(in the rows, 128 means zero)
One turn moves every row onto another: examples first, then more rows asked:
K671: [142 192 135 138 142 177 119 119 122 139 196 120 120 134 124 174 133 120
 159 103 134 106 121]
K582: [104 131 116 147 180 119 122 135 158 141 174 164 102 142 119 114  96 137
 129 112 136 133 114]
K492: [107 133  69 151 157 127 106 128 133 126 119 113 112 169 132 112 106 119
 125 151 152 140 121]
K731: [146 156 118 131 176 141 149 129 148 126 141 134 100 131 162 115 102 169
 103 124 118 141 101]
K393: [127 123 104 160 176 111 122 142 142 151 146 136  92 148 141 109 103 159
 129 108 122 124 127]
K684: [149 147  93 124 155 171 131 145 116 124 105 110 102 174 139 116 153 136
 115 132 107 121  98]
K580: [132 172 103 154 130 170 119 110 103 156 176  96 128 143 121 161 137 112
 173 135 146 121 137]
K969: [138 139 108 148 165 177 114 140 123 134 110 120  98 193 127 138 123 147
 127 101 114 129 103]
K378: [125 139 139 118 157 146 109 112 136  79 145  85 130 113 137 134 197 121
 115 127 128 100 109]
K764: [121 147 136 116 137 135  93 110 130 103 148  72 154 115 150 121 177 123
 124 128 126  90 107]
K83: [ 87 119 122 132 153 118 113 102 140  86 174 101 139  93 123 125 151 122
 140 134 154 131 108]
K190: [ 91 152 125 122 137 105  98  98 151  87 180 117 142  98 129 139 143 113
 141 122 146 112 112]
K836: [111 118 115 151 166 132 109 110 155 129 108 113 127 171 144 108 114 141
  99 141 144 142 116]
K511: [121 164  87 145 118 151 126 107 103 132 169 109 123 134 110 163 144 107
 183 137 141 131 131]
K644: [114 143  86 147 166 135 125 124 150 125 120 111  91 175 152 119 105 142
  98 138 141 116 134]
K868: [133 179 144 155 143 181 104 128 148 126 190 155 111 127 112 157 139 106
 157 111 132 122 131]
K66: [165 168 141 121 186 143 119 143 153 121 143 150 106 132 150 122 128 148
 100 109 108 127  89]
K831: [156 180 141 143 127 154 120 134 135 120 186 140 112 128 118 178 131 109
 159  95 144 124 119]
K820: [138 165 101 159 121 194 115 125 110 131 150 115 122 140 117 146 153 101
 173 149 134 142 130]
K390: [ 80 133 119 141 136 133  79 115 150  83 159 115 144 101 127 112 140 106
 146 137 146 132 112]
K855: [127 126 122 162 178 147 119 133 136 153 146 148 106 161 119 128  95 156
 142  99 125 152 106]
K846: [137 155 122 118 135 128 107 102 124 101 138  87 146 107 145 132 194 118
 132 145 121 108 114]
K673: [ 92 138 132 123 137 114  95 105 139 103 177  92 159  96 139 118 137 125
 139 122 143 111 102]
K77: [137 149 148 131 148 155  83 123 142  92 139 106 142 102 146 113 191 118
 125 133 112 114 108]
K440: [155 159 103 161 114 154 120 127 108 139 152 106 119 147 118 163 151 100
 171 135 152 133 139]
K781: [149 187 139 135 142 156 119 118 128 131 187 134 111 125 119 177 164 115
 158 104 120 100 129]
K231: [134 143 143 125 171 150 121 120 160 109 120 131 125 149 152 116 111 157
  91 114 123 143  82]
K503: [136 147  89 129 153 152 129 154 123 112 115 115  88 166 150 122 113 158
 119 101 107 117  96]

K644 goes to K503
K440 goes to K378
K66 goes to K582
Now these:
K511 goes to K846
K390 goes to K820
K580 goes to K764
K836 goes to K969

One turn moves every row onto another: examples first, then more rows asked:
K287: [ 91 109 130 130  83 139 125 125 160 130 168 153]
K447: [ 89 131 142 111  85 152 136 103 133 158 158 148]
K848: [146 129 111 117 160 128 164 116 116 139 160 138]
K907: [100 105 137 123 105 142 142 140 155 125 178 139]
K394: [122 132 134 106 145 145 169 128 123 144 170 133]
K20: [128 135  82 158 122 117  98  93 128 133 118 154]
K288: [136 135 173 138 109 130 139 148  97 151 138 136]
K886: [147 122 103 153 159 117 144  97 146 133 132 132]
K723: [ 74 137 137 124  95 154 122 139 137 144 151 136]
K930: [108 127  93 155 106 119 120  85 157 147 127 171]
K888: [119 134 159 138  88 124 132 154  95 160 143 156]
K638: [ 98 131 146 104 113 155 157 123 129 151 170 137]
K909: [137 117 121 142 159 123 157 123 139 135 148 112]
K629: [122 154 125 146  95 122 123 129 110 152 128 207]
K562: [102 108 114 142  80 130 111 104 160 130 155 166]
K173: [163 153 157 147 144 138 140 117 114 130 119 156]
K203: [155 137 166 142 137 139 115 146 104 144 134 140]
K639: [101 136  97 151  91 129  91  96 134 143 123 159]
K36: [124 124 102 137  90 120 113  72 124 157 134 164]
K972: [126 153 130 144 107 136  99 139 117 151 131 203]
K761: [ 75 120 124 133  88 131 139 128 151 158 158 150]
K966: [118 136 124 126 157 143 146 150 124 127 155 115]
K222: [164 146 157 147 146 143 111 128 113 136 123 153]
K486: [125 107  98 152  97 119 109  90 157 123 145 167]
K470: [146 124  88 140 122 110 126  77 117 149 135 160]
K591: [144 158 130 148 124 140 100 123 122 140 121 200]
K228: [ 79 137 119 136  80 143 102 115 138 147 136 151]
K596: [146 106  94 155 125 113 118  93 151 116 144 157]
K718: [114 143 140 141  82 121 126 146 101 160 139 186]
K125: [158 160 138 150 137 135 133 109 121 130 114 183]
K954: [144 135  84 151 153 117 117 109 122 125 126 139]
K514: [138 133 166 138 120 136 115 161  98 153 144 143]
K415: [153 104 101 148 147 116 135 111 146 111 153 140]
K507: [ 82 126 106 144  86 127 124 104 157 157 141 169]
K261: [112 114 135 131 140 130 162 141 138 145 161 111]
K169: [ 99 127 123 125  75 137 119  82 131 161 144 159]
K708: [121 105 132 126 132 136 152 144 148 119 178 128]
K177: [159 156 142 150 142 143 105 119 121 134 118 178]
K465: [117 145 140 138  98 134 103 156 107 158 143 189]
K829: [141 160 124 149 117 128 126 113 119 140 118 205]
K160: [ 85 116 137 127 110 133 153 144 143 154 167 125]
K519: [123 135 154 136 103 132 109 166 100 159 147 165]
K439: [141 135 101 138 169 128 137 132 120 122 140 125]
K105: [142 104 117 135 149 124 146 131 144 112 168 130]
K976: [ 90 136 138 119 126 154 140 153 130 135 159 121]
K387: [154 143 172 141 132 137 142 134 105 139 129 136]
K512: [135 126  92 158 136 116 127  82 153 137 124 156]
K986: [156 126  92 132 150 113 146  94 113 142 145 148]

K228 goes to K723
K287 goes to K907
K169 goes to K447
Now these:
K507 goes to K761
K514 goes to K203
K387 goes to K173

